Each row has a name. Each question is about the rows just above it.

Columns, left to right: Z P M S Q V
Q_237: [-71  30 -33 -24  23  31]
Q_641: [ 16 -80  98   3 -23 -87]
Q_147: [  1 -98  96  15 -18 -69]
Q_203: [ 61 -42  42  30 -30 -51]
Q_127: [-10 -70 106   4 -24 -89]
Q_551: [-28  64 -81 -25  40  69]
Q_370: [-29 -65  52   9  16  -6]
Q_320: [ 41 -67  30  61  -7 -16]
Q_360: [ 70 -61  25  73 -19 -29]
[-28 -29] is in which column, read top down?	Z
Which column holds this, read top down? [ 61 -10 -28 -29]	Z
Shift each entry of [-61] by -1 times 1:	[-62]
Shift each entry of [-70 106   4 -24] by -1 times 1:	[-71 105   3 -25]
[42] with +1 step of 1 on every entry:	[43]

Columns, left to right: W F H A E
Q_953: [ 23  29 -43 -15 -22]
Q_586: [ 23 -64 -43 -15 -22]
Q_203: [ 41 -21  96 -17 -24]
Move every entry of [ 96 -17] by +1 step of 1.	[ 97 -16]
Which column holds [-43  96] top down?	H
Shift each entry of [-15] by +1 times 1:	[-14]

Columns, left to right: B N T Y K R C G D J
Q_270: [ 24  83 -50 -18  55  24 -53 107   3  26]
Q_237: [ 24  83 -50 -18  55  24 -53 107  74  64]
Q_551: [ 24  83 -50 -18  55  24 -53  33 -61 -16]
Q_320: [  3 -14  42  87 -29  31 -11  40  74  64]
Move every entry of [-50 -18  55] by -1 step of 1.	[-51 -19  54]
Shift each entry of [-18  55  24] by -1 times 1:	[-19  54  23]
Move every entry of [74] by -1 step of 1.	[73]
[3] with +1 step of 1 on every entry:	[4]
Shift each entry of [  3 -14  42  87] by +1 times 1:	[  4 -13  43  88]
Which column holds this, read top down? [-18  87]	Y
Shift each entry of [-61] by +1 times 1:	[-60]

Columns, left to right: tatud rirov baz Sute bonur
Q_641: [-21  -4  -1   0 -23]
Q_237: [  7  -7 -62  14 -28]
Q_370: [-19  12 -25  29  36]
Q_127: [-20  -7  18 -10  21]
Q_360: [-43   6  25  10  42]
Q_953: [-38  -5  -2 -18  47]
Q_551: [-71   2  38 -26  35]
Q_320: [-29   1  44   3   5]
Q_147: [ -2  19  -8 -11  32]
Q_270: [-78 -21  29 -14  32]
Which column holds this, read top down? [-43 -38 -71]	tatud
Move every entry of [-78] by +1 step of 1.	[-77]
Move every entry of [ 12 -25  29] by +1 step of 1.	[ 13 -24  30]

Columns, left to right: Gis Mel dimi luma ralu
Q_370: [-19 101 -49 -28  34]
Q_127: [-17 -13 -29  -2  -2]
Q_203: [ -7  11 -15  -4   5]
Move every entry of [-4] by +1 step of 1.	[-3]
Move every entry of [-7] by -1 step of 1.	[-8]
Which column holds this, read top down? [-49 -29]	dimi
Shift each entry of [-13 -29] by -1 times 1:	[-14 -30]
[-13  11] is in which column, read top down?	Mel
Which column holds this, read top down? [-28  -2]	luma

Columns, left to right: luv geni vomo Sumu mefo pobaz sagu
Q_360: [-13   8  -9  14 -55  -2  30]
Q_370: [ 39  15 -77  70  55   3 -20]
Q_953: [-13   8  -9  14 -25  -2  30]
Q_270: [ -8 -69  -9  31 -41 -12 -21]
Which column holds [ -2 -12] top down?	pobaz
[ 39 -13] is in which column, read top down?	luv
Shift each entry of [-12] by -1 times 1:	[-13]

Columns, left to right: Nit zogo Pilu Lod fef vaf ganir
Q_586: [ 32 -21 -22 -37 -16 -54 -54]
Q_360: [-57  57  68 -26  90   6  19]
Q_370: [-26   9  13  -7 -11 -36 -43]
Q_203: [-28  25  18 -37  55 -26 -11]
Q_127: [-27  18  25  26  18  16  13]
Q_270: [ 65 -69 -69 -18 -41 -49 -33]
Q_237: [-26   9  13  59 -54  37  -4]
Q_953: [-22  15  20  -6  26 -24 -46]
Q_147: [ 21   0  -5  -1  14 -22 -62]
Q_320: [-26   9  13  -7 -11 -36  65]
Q_551: [  6 -36 -24  34 -29 -33 -57]
Q_641: [-27  18  25  26  18  36  13]
Which column holds this, read top down? [-21  57   9  25  18 -69   9  15   0   9 -36]	zogo
[ 68 -26  90   6] with -1 step of 1 on every entry:	[ 67 -27  89   5]
[  6 -36 -26  16 -49  37 -24 -22] is in which column, read top down?	vaf

Columns, left to right: Vopun fet Fogaf luk duli laka fosep pusam Tel pazez
Q_320: [ 38  66 -38  76 -14 -53 -45 -36 -15  -8]
Q_237: [-95 -46  63   6 -18  54  -2 -32 -20  -7]
Q_147: [-33  32  70  31 -13  42 -78 -59 -10 -17]
Q_127: [ 46  70 -36  58 -58   2 -25 -41  -9 -46]
Q_586: [ 56  18  36 -65 -11 -14  61  69  -7  42]
Q_953: [-76 -13 -35 -12 -49  -9 -74 -54  -2  39]
Q_551: [-80   6 -36  64 -14 -38 -61 -24  35  23]
Which column holds [ 42   2 -14] top down?	laka
[-10  -9] is in which column, read top down?	Tel

Columns, left to right: vifeg Pef Bakit ranes pib
Q_551: [ 30  -2  14 -11   0]
Q_953: [-38   6 -54  47  90]
Q_270: [ -8   7  38   6 -12]
Q_147: [-30   2 -34  19  55]
Q_237: [-31  21  11  60   1]
Q_370: [ -8   7   8  40 -62]
Q_641: [-29  23  14 -26  47]
[38  6] with -1 step of 1 on every entry:	[37  5]
Shift each entry of [38  6] by +1 times 1:	[39  7]
Which column holds [ 90 -12  55   1 -62] top down?	pib

Columns, left to right: gan zim vume Tokob tal
Q_203: [-17   1   7  56 -46]
Q_586: [-17   1   7  56 -29]
Q_237: [-17   1   7 -50 -46]
[56] with +1 step of 1 on every entry:	[57]
Move every entry of [7] by +1 step of 1.	[8]

Columns, left to right: relob naza Givo fov liteg
Q_586: [-49 -29  13  13 -99]
Q_127: [-35 -22  89  89  56]
Q_641: [-42 -59  84  84 -34]
Whose row is [-42 -59  84  84 -34]?	Q_641
Which row holds [-35 -22  89  89  56]?	Q_127
[-59  84  84] with -1 step of 1 on every entry:	[-60  83  83]
Which column holds this, read top down? [-99  56]	liteg
Shift each entry of [-35 -22  89  89] by -1 times 1:	[-36 -23  88  88]
Move every entry of [13] by -1 step of 1.	[12]

Columns, left to right: besud bunu zuk biru fisad sok
Q_641: [ 58  93 -18  18  -7 -33]
Q_551: [ 73  38 -67 -26  -7  -8]
Q_237: [ 36 -21  41  53 -42  78]
Shift each entry of [ 73  38 -67 -26] by +1 times 1:	[ 74  39 -66 -25]
Shift each entry of [ 93 -18  18] by +1 times 1:	[ 94 -17  19]
Move every entry of [ 73  38 -67] by -1 step of 1.	[ 72  37 -68]

Columns, left to right: favu Kupun Fovaz Tiv buke Rula Mupe
Q_237: [ 32 -44  53 -21  -1  17 -27]
Q_370: [-47  41 -32  19 -10  35 -45]
Q_953: [-47  41 -52  19 -10  35 -45]
Q_551: [-44  38 -32   5 -17  45 -72]
Q_320: [ 32 -45  56 -19   1  23 -31]
Q_586: [-47  41 -52  19  27  35 -45]
Shift each entry of [-47  41 -32  19] by +1 times 1:	[-46  42 -31  20]
Which column holds this, read top down? [ -1 -10 -10 -17]	buke
Shift each entry of [-52  19 -10] by +1 times 1:	[-51  20  -9]
Which column holds [ 41  38 -45] top down?	Kupun
[-45 -45] is in which column, read top down?	Mupe

Columns, left to right: Vabo gep nilim tefo lif fofi Lafot
Q_127: [-52 -45 -40  77  -4 -45  -2]
Q_370: [-52  15 -40 -11  -4 -45  -2]
Q_270: [-52 -45 -40 -11  -4 -45  -2]
Which row holds [-52  15 -40 -11  -4 -45  -2]?	Q_370
Whose row is [-52 -45 -40  77  -4 -45  -2]?	Q_127
Move every entry of [-11] by +1 step of 1.	[-10]
Move every entry of [-11  -4] by -1 step of 1.	[-12  -5]
[-40  77  -4] with -1 step of 1 on every entry:	[-41  76  -5]

